One turn moves each row of this set onto another row. After a few examples, where does it send each row asked below?
lofe: [  3   2 -10 -18 -24   6  19  -1  15  10  18  14  30  36 -11  10  -1 -13]
gurag: [-13 -37 -13  37  12 -10  21 -48  -3 -17 -12 -19 -21   4  -5   9   2 -10]
bafu: [  1  -4   3   4 -17 -15  25 -13  32 -23 -20  -4 -30   2 -55  -3   4   7]
Tiv: [-10 -35 -11  43  14  -9  20 -42  -9 -17 -13 -16 -25   0  -5   8   1 -12]
Zupud: [ 21  -1  33 -37 -15  12   4  10 -13  -8   4  37   5 -10 -10  14   4  11]
Leder: [ 16 -13  40 -22  -2  33 -10 -19   5 -28  14   4  11  -2  13  -7   9  28]
Gid: [  9  -9  46   6   1  28 -12 -15  -1 -30  16   4   4  -5  17  -9   9  30]
lun: [  4 -10 -15 -20  -5   0  12  -4  31 -32 -34 -14   6  16 -31  36  29 -21]
binof: [ 23  -9  44  -5   3  34 -15  -3 -11 -26  10  10   1 -17   8  -9   6  24]
Mugab: [ 26  12   9  14 -13  -5  19   9  -6  12  16  23  11  18 -17 -21 -12  -4]
lig: [ 16  -6  28 -48 -18  14   5   0  -4 -13   5  31  14   0  -3  21   8   9]
boze: [ -7 -26 -25  44  -9   5  28 -25  -7   7  -9 -10 -19  19  -4  13   1 -17]
fet: [ 20  -9  26 -40 -11  18  -2  12 -16 -12   1  31  13 -10  -1  27  11  -1]
Fanu: [ 12  -5  -8 -16 -16   2  17 -14  15   2  19   6  39  37   4   4   2 -16]
sosu: [ 10  -6  32 -36 -15  21  -1  11  -9  -9   9  36  14  -9  -3  19  15   3]
roner: [  9  -6  33 -39 -17  20   0   8  -5  -9  10  35  14  -6  -5  17  15   6]
gamut: [ -6 -19   3  -5  -5  20  -4   2  22 -33 -31 -45  34  -1 -27   8  30   0]
dom: [ 26  -7 -10  12   0  11   2  18 -21   3   9  12  30   8   6  16   5 -38]
Tukif: [ 15  13   1   9 -19   2  17  22  -8  17  13  26  10  16 -24  -4 -10 -11]
pizu: [-18 -36  -6  40  15  -6  17 -42  -3 -11 -14 -12 -27  -3  -9   8  -9 -18]
Milod: [ 18  -2  -5  11   3  -1   6  25   3 -27 -41  -2 -14  -9 -42  25  21 -24]
Tuki: [ -9 -26 -25  40 -10   4  30 -30  -2   7  -8 -11 -17  23  -4  13   1 -14]
vekeg: [ 11  -4  34 -35 -16  19   0  11  -8  -8   9  36  11  -9  -6  15  14   6]
nabol: [-12 -33  -9  41  11 -12  23 -47  -3 -15 -12 -15 -26   4  -8   2  -1  -6]
Mok: [ -6 -22  20  18  14  -2 -17  -6  -7 -39 -29 -44   6 -17 -33 -19  12   6]
favo: [-32 -23  13 -13  -7 -30  -4 -40 -14 -15  -4  -1  18  10 -25  -9 -22 -13]
sazum: [-11 -28  12   7  14   1 -18 -16   1 -42 -27 -51  17  -9 -25  -8  18   2]
nevu: [ -2  -3  20   4 -12   9   6   3  25 -23 -27 -34  16   0 -47 -21  17  23]
gimel: [ 11 -17 -10  23   1   1   4  17  -2 -27 -31  -6 -27 -25 -40  26  16 -27]
povum: [-19 -35  -5  36  12  -8  20 -47   2 -11 -12 -13 -27   1 -11   5 -10 -14]
Peb: [  6 -16  39  -1   3  33 -15 -20   2 -34  15  -1  14  -3  26   3  15  23]
rit: [ 19 -19  34 -15   6  41 -19  -8  -8 -31   9   2  14 -12  20   7  15  12]
fotub: [-20 -38  -7  35  14  -6  16 -47   1 -12 -12 -15 -23   1  -7  10  -7 -18]
vovo: [ 12  -4 -16   1 -10  15   5  23 -13   8  10  16  29  15  -4  25   5 -35]
Tun: [-29 -34   4  -5   4 -20 -16 -24 -32 -19 -10  -4  24  -4 -14  11 -14 -35]
zoga: [ 10   8   5  -6 -12 -14  23   0  31 -23 -32   0 -17  13 -53   3  13   5]
sov: [ -8 -27 -20 -14  -8   1  12 -19  33 -35 -23 -21  -2   7 -26  37  24 -24]
dafik: [ -7 -24 -22  43 -11   3  31 -27  -6   8  -8  -9 -20  21  -7   9  -1 -12]
Fif: [-12 -21  21   8   8  -5 -11 -20   7 -40 -25 -47  10  -5 -34 -22  11  14]
melod: [ 11 -14  41  10   7  34 -20  -8 -10 -32  13   2   7 -13  24   0  13  20]
riru: [  7 -10  12  21   1  17  -8  27   0 -26 -35 -34  15 -20 -39  -4  23   0]
nagos: [-22 -19  16  10   0 -29 -11 -16 -37 -10 -11   7   5 -10 -31 -12 -24 -19]

bafu turns into sov
Mugab turns into Fanu
Where do these go?
zoga turns into lun
Tiv turns into nabol
favo turns into Tun
rit turns into binof
sosu turns into vekeg
boze turns into dafik
lofe turns into vovo
Gid turns into Peb
Mok turns into Fif
lig turns into fet
gamut turns into riru
pizu turns into povum

